[[+4.44, +4.26, +4.53, +4.00, +3.70, -0.53, -2.28, -0.63, -2.28, +0.32],
[-0.67, +0.78, -1.21, -1.06, -1.21, -0.29, +1.90, +0.65, -0.35, +3.72],
[+2.85, +1.05, +0.93, +0.67, +2.26, -1.83, -3.31, -1.72, -1.73, +0.15],
[-0.78, -1.60, +0.51, -0.30, -0.58, +1.71, +1.34, +1.57, +1.65, +0.14],
[+3.53, +2.56, +4.41, +3.00, +1.66, +1.64, +0.04, +1.10, -1.56, -2.47],
[+2.47, +0.88, +1.60, +1.95, +2.18, -0.51, -2.75, -0.42, +0.20, -2.45],
[+1.64, -2.01, -0.12, -0.05, +2.75, -0.94, -4.86, -2.52, +1.22, -6.69],
[-1.73, -0.31, +0.59, -0.53, -1.01, +2.30, +3.35, +2.98, -0.23, +0.34],
[+1.36, +0.82, -0.44, +0.74, -0.70, -1.37, -0.95, -1.04, +0.04, +1.64],
[+1.49, +0.49, -1.83, -0.59, +2.47, -3.71, -4.65, -3.83, -4.22, -1.47],
[+3.43, +2.89, +4.82, +3.62, +3.52, +0.76, -1.47, +0.26, -1.63, -0.89],
[-1.46, +0.14, -1.14, -1.58, -1.65, +0.94, +2.84, +1.95, -0.44, +0.48],
[-1.07, -0.09, +0.39, -0.79, -3.22, +3.19, +4.74, +4.22, +1.30, -1.94],
[+3.60, +2.12, +2.99, +1.99, +5.40, -2.56, -5.27, -3.05, -2.35, +2.45],
[+2.88, +2.62, +1.36, +1.30, +1.08, -1.95, -2.60, -1.32, -1.75, -0.53],
[+3.14, +1.31, +2.63, +3.03, +4.64, -1.43, -4.85, -2.81, -1.62, -2.44]]
The top entry of the column that holds the smallest entry?
Answer: +0.32
The 5th entry from the end, reading row by row?
Answer: -1.43
The entry in the top-left corner -> +4.44
The entry just left of +2.30 -> -1.01
The largest entry in the first row is +4.53
The entry directly above the smallest entry?
Answer: -2.45
The third entry on the main diagonal?
Answer: +0.93
The top entry of the column that holds the largest entry is +3.70
The entry directly above -4.86: -2.75
The entry directly above -4.85 is -2.60
The last entry, reading row by row?
Answer: -2.44
The entry just left of +4.64 is +3.03
The fourth entry in reading order -> +4.00
The last entry of the smallest entry's row -> -6.69
The entry just left of -3.05?
Answer: -5.27
The entry just right of the largest entry?
Answer: -2.56
The 2nd entry on the diagonal from the top-right corner -> -0.35
The entry directly above -2.44 is -0.53
The entry in the bottom-left corner?
Answer: +3.14
The 2nd entry in reading order -> +4.26
The entry directly below the largest entry is +1.08
The entry just left of the smallest entry -> +1.22
The entry just left of +0.74?
Answer: -0.44
The first entry in the row that holds the largest entry -> +3.60
The entry directly above +3.35?
Answer: -4.86
The smallest entry in the last row?
Answer: -4.85
The entry directly above +1.90 is -2.28
The last entry in the row that holds the largest entry?
Answer: +2.45
The smallest entry in the first column?
Answer: -1.73
The third largest entry is +4.74

data = [+4.70, -0.20, +3.69, +7.39, -1.19, -3.05, +1.32, -2.04, +6.40, -2.62, +2.73, -3.88]
The entry just right of +2.73 is -3.88
The entry just right of +4.70 is -0.20
The maximum -> +7.39
Find the entry just left of -0.20.
Answer: +4.70
Find the entry just left of -3.05.
Answer: -1.19
Find the entry just right of +1.32.
Answer: -2.04
The entry just right of -3.05 -> +1.32
The entry just left of the largest entry is +3.69

grid =
-3.22	+2.74	-0.90	-0.33	-3.22	-4.47	-1.37	+2.76	-0.12	-1.78	-2.59	+1.86	+1.41	-6.38	-1.83	-5.93
-0.38	+2.29	+0.40	+0.78	+0.49	-2.39	-2.49	+4.87	+2.44	-2.33	-0.63	+2.68	-0.05	+0.25	+2.75	-1.89
-2.73	-3.31	-0.89	+4.28	-2.10	+0.91	-1.42	+3.54	-4.34	-0.27	-2.50	+0.22	+2.39	-2.34	-1.82	-1.72
+2.88	-1.21	+2.71	-0.02	+2.11	+0.77	-0.57	-0.27	-1.66	+0.52	+3.46	-0.97	-2.44	+2.91	+1.33	+3.91
+0.41	-1.97	-4.47	-2.82	-1.36	+2.83	-2.42	-7.05	+0.33	+0.58	-1.68	-1.99	-4.57	-3.22	+2.01	+0.62
+0.34	-1.66	-0.50	-1.17	-0.30	+1.09	-3.97	-1.89	-0.06	-1.68	-1.17	-0.96	-1.85	+1.13	-1.69	-0.61
Counting starts at 0.
The top-right entry is -5.93
Read off the entry in row 2 and column 0.
A: -2.73
Read off the entry just right of -0.33.
A: -3.22
The entry at row 0, column 0 is -3.22
Read off the entry at row 1, column 0.
A: -0.38
The entry at row 0, column 1: +2.74
Read off the bottom entry of the column that holds the smallest entry.
A: -1.89
The entry just right of the smallest entry -> +0.33
Read off the entry in row 2 and column 2.
A: -0.89
The top entry of the column that holds the largest entry: +2.76
Read off the entry directly below -1.21.
A: -1.97
The entry just left of -1.83: -6.38
The entry just right of -4.34 -> -0.27
Read off the entry directly above -0.89.
A: +0.40
Read off the entry just left of the largest entry.
A: -2.49
Read off the entry just right of +0.34.
A: -1.66
The entry in the bottom-left corner is +0.34
The entry directly below -2.59 is -0.63
The entry at row 0, column 2 is -0.90
The entry just right of -1.21: +2.71
The entry directly above +4.28 is +0.78
Read off the largest entry.
A: +4.87
Read off the entry just right of -0.06.
A: -1.68
The entry directly below -3.31: -1.21
The bottom-right entry is -0.61
The entry just right of +0.78: +0.49
Read off the entry directly below +2.44.
A: -4.34
Read off the entry directly above -0.05.
A: +1.41
The entry directly above +2.83: +0.77
Read off the entry directly above -0.50.
A: -4.47
